One vector is turned by the same rotation once a step. Each row is the vector after some number of steps, and that number follows the row.
The counts run from 0 to 700.
[-17.9  16.6  31.4  15.9  18.9  -2.9  -8.4   2.4  13.7  -7.0  -7.1   5.2
  35.4  20.1  11.4 -20.6  -4.8 -14.3  13.2  -2.9  34.0  -8.1  15.0  -5.5
   7.0  21.8   0.1   5.4  13.0 -14.2  12.5  22.1  25.4 -14.8  34.4]  680
[ 32.9   9.1   4.0  -1.6  24.8   3.7  18.5 -15.4 -15.3 -17.5   6.6   2.8
  -4.0  -8.8  23.3 -22.1   1.0 -14.8  -4.3 -24.2   0.3  14.0   1.1   4.9
   0.8  10.6  32.2 -17.2 -34.6   3.8  11.7 -12.6 -33.5   8.2 -13.8]  658
[ 29.7  23.1   5.4 -14.5   5.5   3.9 -15.5  -7.3   2.1   2.5 -23.9 -14.6
  25.7 -15.3  -5.1   2.4 -12.2  10.3  45.1 -19.5 -10.7  -5.3 -16.7   8.1
   0.8  -5.9  32.4   1.6   4.0   0.0 -18.7 -30.0  -3.9 -13.8  -0.9]  412
[ 31.6  -6.4 -15.3  -3.1 -10.4   3.3  -1.1  20.4  17.9   4.2 -14.8 -10.8
   6.7 -15.6  -7.7  -5.1  16.3  -4.8 -25.4   6.5 -41.2   5.4  -3.9   5.4
 -15.6  -8.4  15.0 -27.2   7.5   2.9  -2.7 -52.8  -4.0   5.0 -18.0]  318
[-25.2   6.1  -6.4   1.5  16.5  -1.5 -11.9   2.4  47.6 -23.4  -4.3  -9.8
  16.7   5.7   8.5 -39.1  -5.6 -16.7 -13.6 -33.4 -14.9   2.2  16.7   4.7
  -1.1  20.6   9.9  -0.2   0.7   3.9   9.6   7.1  -5.7   1.0  18.2]  249
[ -5.0  25.6  38.0  -0.7  20.2  14.8 -12.3  -7.6  14.1 -26.9  -1.3 -26.4
  34.2  19.6  -0.8 -28.2 -28.3  -0.1  19.1   1.0   3.2 -10.1  -4.6  20.5
   0.7  16.5   2.1  13.0 -13.9  -9.5   7.3  29.6  -0.5   3.0   6.7]  510
[ 24.1   7.9 -12.5  29.9  21.4   9.1 -17.9 -21.4 -26.3   6.3  19.6   9.7
  13.8  32.4  -2.3   8.8 -27.0  14.1   9.1 -13.5  25.7  10.5  23.5  17.7
   2.6  17.5   5.0   4.7  19.2  -3.1 -16.8  19.1 -14.5   9.3  -4.6]  649
[-28.0  -7.6  -1.4   2.4  12.0  18.0 -18.8   4.6 -25.8  -0.5   7.1  30.8
  11.1  21.5 -22.3  21.6  -1.1  -0.9  11.3  21.9  29.1 -23.5  -2.1  19.7
  11.4  24.9  -7.1   7.0  25.2 -21.4  14.6  30.0  -3.9  -8.6  12.1]  297
[  4.8 -13.3  -8.1  -4.8 -20.6  -4.1 -16.8  19.2  13.8   8.4  10.0  -1.6
  37.4  18.6   5.5  -3.3 -43.9  20.6  31.0  -7.1  15.0 -32.6  -1.1  25.4
   7.4  -6.2  -7.6   9.8  11.8  -3.1 -20.7   4.5  13.1   8.9  -9.6]  336
[ -5.3 -28.5  14.0  14.0  13.6  14.9 -12.2 -38.3 -30.1 -19.2   0.4  -2.5
   3.5  28.3   7.5 -24.0 -15.1  -8.0  19.0  19.0 -13.7  12.6  28.9 -10.7
  20.8  14.6   4.4   7.5  10.8 -15.2  -1.8  -1.8   3.9   3.8  15.7]  645
[ 22.0 -13.8  11.5  11.4  -9.5   7.9  -3.1  31.0 -11.8   4.3 -10.9  24.9
  35.3 -24.2   0.2  14.6  42.7 -17.5   7.3   4.5  11.6 -16.3   2.1   1.1
  16.4   7.1  12.8 -10.4   9.7 -26.5   5.8 -33.4  -4.4   0.9   6.3]  18
[-17.9 -14.1  23.3  -6.3   4.7  12.0 -17.6 -10.2   8.5  -9.7   4.3 -30.1
  16.5  17.2 -25.1 -20.6 -37.1  -9.1  -8.6  35.0 -21.0  -1.0 -11.3   7.0
   9.4   5.7 -23.9  11.8   2.8  -8.5   1.3  34.6   1.4  -4.8   0.1]  641
[ -0.2  -1.5 -18.0  11.2  -8.3 -21.1 -30.3  12.4  41.7 -19.8  -0.2  -9.3
  -3.0  -6.7 -15.9  -4.1 -10.4  19.5 -34.0 -20.1 -12.8   6.0  -6.6  -0.8
 -18.8  -1.5  -1.8  15.4  20.6 -18.4 -10.7  20.2 -15.3 -23.1  29.7]  285
[ 20.1  14.4  18.2  17.4  17.9 -12.7  -1.5  -1.6  19.5  30.7 -20.0 -16.5
  22.0   8.2  13.2 -14.3 -22.1   4.5  -4.5  19.0  -5.3  27.0   6.1 -22.9
   2.9 -30.0  -4.7  19.0  -2.5 -24.4  -3.2  -0.7   3.5 -15.8   0.2]  236
[ -2.1 -33.3  12.9 -14.9  -2.5   5.8   7.7  15.8   6.6  -2.3  25.7 -23.7
   2.1  13.2  13.6  -8.2  -4.7   6.6 -38.2  21.2 -25.7   1.6 -11.5  -0.3
  -8.8  -5.3  -3.4  -2.0 -33.4   1.5  25.1 -11.4  10.4   7.3 -11.7]  223
[ -2.0  10.8   0.9 -18.4  21.2   7.8 -14.7  -4.8  30.3  13.9  11.9  -9.8
  18.6  41.3  26.8 -20.2 -20.4  26.6   1.5   8.1  -5.5  -4.2  13.7  16.7
  -1.1  -2.8  -0.4  -0.6  10.4 -22.1   8.3  13.5   5.0  20.3 -26.2]  169
[ -4.6 -19.9   5.4  -1.1  -8.1  12.5 -17.0  18.6  -8.8  10.3 -15.0  21.4
  35.2   0.8   9.3 -10.6   8.2 -11.2  45.7  19.6  -3.1 -19.7   4.3  13.3
  25.8  11.4  13.7   4.6  18.1 -22.2  -2.0 -33.1  16.9  -0.7   7.0]  332
[ 12.1  -0.9 -33.7 -19.7  13.2  -9.9 -15.6 -10.1  16.8  12.2  13.7  -8.1
 -16.0  21.1  -6.3  -4.2 -43.7  26.1 -24.1  -6.1  -2.6   1.4  -3.2  13.9
 -23.2  -0.2  -5.2  -0.9   4.8  25.4  -7.7  20.3  -7.3   2.0 -17.5]  520
[-12.6  24.5  -7.8 -23.8  -7.0  -9.6  -6.7   8.7  21.7  -5.4 -13.1  15.5
  -3.1   9.6  16.3  -7.8 -36.3   7.4  12.5  -9.1  49.8 -16.9  -2.9  14.6
 -18.9  11.2   9.8 -17.0   5.0   7.9   4.6  35.4 -13.7  -0.1   9.5]  207
[  7.9   8.7  35.9  13.1  11.0  13.4  23.6   2.3 -17.3  -7.3 -11.7 -16.2
   7.9   2.3 -19.0  23.5  -4.3 -10.8 -17.4  33.9  21.8   9.1  -1.1 -11.1
 -21.2  -5.6   1.5  -7.3 -12.2  -7.4  27.6   7.3  22.2 -19.3  15.4]  576
[-10.1 -37.7 -14.3 -19.8  -8.1   2.1  -6.3  34.3 -13.1   4.3  21.3  35.9
  -3.3   5.7   4.7  -2.7  -1.2  -4.0   0.8   9.1   4.3 -30.7 -10.1  34.0
  18.2  10.4  -7.0  -8.6   2.5  -8.9  -5.5   8.4 -26.0  18.3 -14.6]  256
[  2.5 -24.8 -29.2 -13.1  22.6  -3.8  -8.0 -19.0 -12.4   4.9  -1.3   6.3
 -25.6 -11.2   2.2 -34.5 -18.8 -20.4  -5.8  24.7 -35.4  10.0   7.9 -10.7
   9.5  14.1  14.3  -5.2 -16.7  21.4   1.3  -8.3 -23.2  -2.4 -17.3]  43
[  9.6  -5.7   2.8  -8.7   0.3  22.3  19.4 -15.9 -41.2 -30.3  -4.2  13.7
  -0.8  11.5  -8.5  16.1 -19.9   5.9  23.1 -12.7  18.0  -3.2   5.8  13.0
 -10.5  13.8  17.1 -36.8   1.5  21.1  -1.7   0.6   3.2  12.0   9.3]  477
[  8.7  28.1 -19.9 -12.0  25.8   4.7  -0.3  24.1  12.7   9.3  17.4  20.9
  -1.6  -0.7  13.1  12.5  16.9   7.7 -36.9  -0.6  18.6  -4.1   3.9  17.3
 -16.3  17.3  12.3 -13.0   4.0 -15.0  18.9   9.8 -19.1  11.7 -20.7]  351
[  6.1   8.8  18.7  -8.1  27.4  16.3   8.6 -30.2  -9.3  -9.4  -9.3  -0.8
  -6.1  29.9  15.4 -39.2  -6.3 -21.9  13.1  -2.4  11.0  18.9  17.4   8.0
  16.4  14.0   6.0 -19.9 -13.3 -16.6   9.5  14.9 -24.0  16.8  -5.6]  343
[ 26.2 -32.7  -2.8  11.0 -22.9 -13.1  -4.7  36.0  -1.9 -12.1 -12.6  13.3
  -5.7 -10.8  -3.6  -6.8  12.6  -1.0 -25.4  23.5  -5.2 -22.6 -23.2  13.6
   9.1   2.6  -0.3  -9.9  -1.0   2.7 -15.6 -41.1   1.8   3.8 -18.8]  188
[ -0.7  14.1  25.1  31.2  -1.8   3.3 -13.5 -15.0  10.8 -26.2 -33.2  -3.1
  25.3  15.6   1.6 -25.4   5.7   2.2  10.9  12.7  18.7  10.0  12.4  -8.3
  13.0  13.9   3.7  -3.4  17.3 -37.3  -5.6 -13.7  10.4  -2.8  19.2]  199
[ -7.9  10.8  -3.7 -10.9  -9.3  11.7  11.0  12.2  17.1   3.1 -35.3  -0.8
   9.1  -5.9  -7.5  -3.9 -37.2 -25.2  11.1   6.8   6.7   7.9  29.7  17.8
 -10.4   1.8  15.4 -42.8  15.4  21.1 -14.6  -7.6 -22.3  13.0 -11.6]  553
[ 23.2 -34.5   0.6  27.6   7.1 -16.0   5.3  -5.0 -24.7 -11.2   0.3  -5.7
 -24.7 -23.3   1.8 -19.6  -8.8 -13.4 -34.0   4.2 -12.2  16.1   5.6 -22.1
   0.3  -5.1  16.7   3.0 -24.5   3.3  -2.1  -3.9 -14.6 -13.8   5.3]  357
[ 21.2 -19.2  28.6  13.0  14.5  17.5  31.8 -16.1 -52.4   0.7  -7.5   7.1
   6.4   5.4   4.2   8.9  -1.9 -13.2   4.2  13.2  15.8  22.7  13.2 -22.3
   2.6  -3.0  14.3 -13.2 -11.3 -10.8  20.7 -10.4   7.6   7.0  22.8]  95
[-21.4   4.1  -0.5  -7.8   5.9   1.9   2.7  10.2  41.9   6.7  -2.2 -16.2
  19.0 -19.0  23.0 -18.8 -19.8 -23.0  -5.4  -6.6 -22.6  25.8  31.2   2.2
   0.6  -0.8  17.2  -8.7  -6.6  -8.0   3.9   4.3 -27.0  -8.5   3.4]  420
[ 35.6   6.6  -1.1   7.6  -6.4  -1.3  16.7  17.9   7.1  -4.3 -26.7  15.8
  -0.7   0.3  13.5  10.4  24.3   0.0   2.9 -34.5  12.6  11.4   2.2   2.4
  -6.7  -2.9  17.3 -43.0   5.8 -15.7  -3.6 -39.2  -9.0   6.8  11.8]  450
[ 28.7 -17.1  26.2  12.5 -28.6   1.2  -2.9  -4.2  -1.6 -18.9 -20.6 -32.6
  26.1  -1.0   2.5  -8.8 -24.1  15.4  12.0   6.7 -17.9  19.7   1.3   9.7
   9.6 -16.0   4.5  -9.1   4.6  -8.6 -35.1 -12.5   1.2   8.8   1.4]  371
[ -7.5  -7.1 -21.6 -13.5  -3.0  -8.8  -7.8  15.6   9.7   9.8 -32.8  10.7
 -10.4  -1.7 -10.5 -42.3 -20.2 -39.7   0.8  18.6 -15.2 -11.5  11.7  13.6
  13.3   5.5  -4.9 -12.6  -2.0  19.7 -19.2 -10.2 -20.3  -1.7 -22.0]  422
[ 35.8 -26.8 -18.9   4.2   1.5   0.7  -8.9 -26.9 -10.3   3.3   4.3   1.9
 -19.6  15.3  12.5   8.8 -14.5  33.1  -8.0  -4.8  -8.8  26.0  14.3 -11.1
 -10.6 -24.4  20.0 -16.4   8.8  -8.4  -7.4 -25.3 -15.4  16.3  -0.7]  137
[-24.4 -19.7 -15.2 -37.8  -1.3  15.5 -18.2  18.4 -10.5 -13.8   6.6  28.4
  -2.0 -14.2  -2.6   7.5   2.8  -2.0   8.7  13.8   8.9 -27.6 -12.7  23.8
   0.2  21.6  12.8  -4.1   1.4  -3.4  22.3  11.2 -11.5  -3.4  11.6]  427
[ 36.6  -4.1  -1.8  10.3   8.5 -11.0  12.8   7.9 -29.1  22.4   0.3  29.6
  -2.1   9.3   9.1  38.4 -24.3  19.1  -5.2  -2.5  47.7  14.5   0.2 -12.6
  -7.6 -16.2   6.2   0.1  11.6   0.4  -2.8   6.0   7.2  -2.1   3.9]  270
[  4.9 -44.9   5.8  -7.6 -11.8  18.5  11.5   3.4 -32.1  -6.8   8.0 -10.5
   3.3   5.0 -14.0  -7.5 -33.2 -14.8   3.8  24.5 -17.6  -3.0   7.1  23.0
   9.9   7.1   3.7 -13.2  -6.9  31.5  -6.2  -9.9   8.1  20.0 -20.3]  606
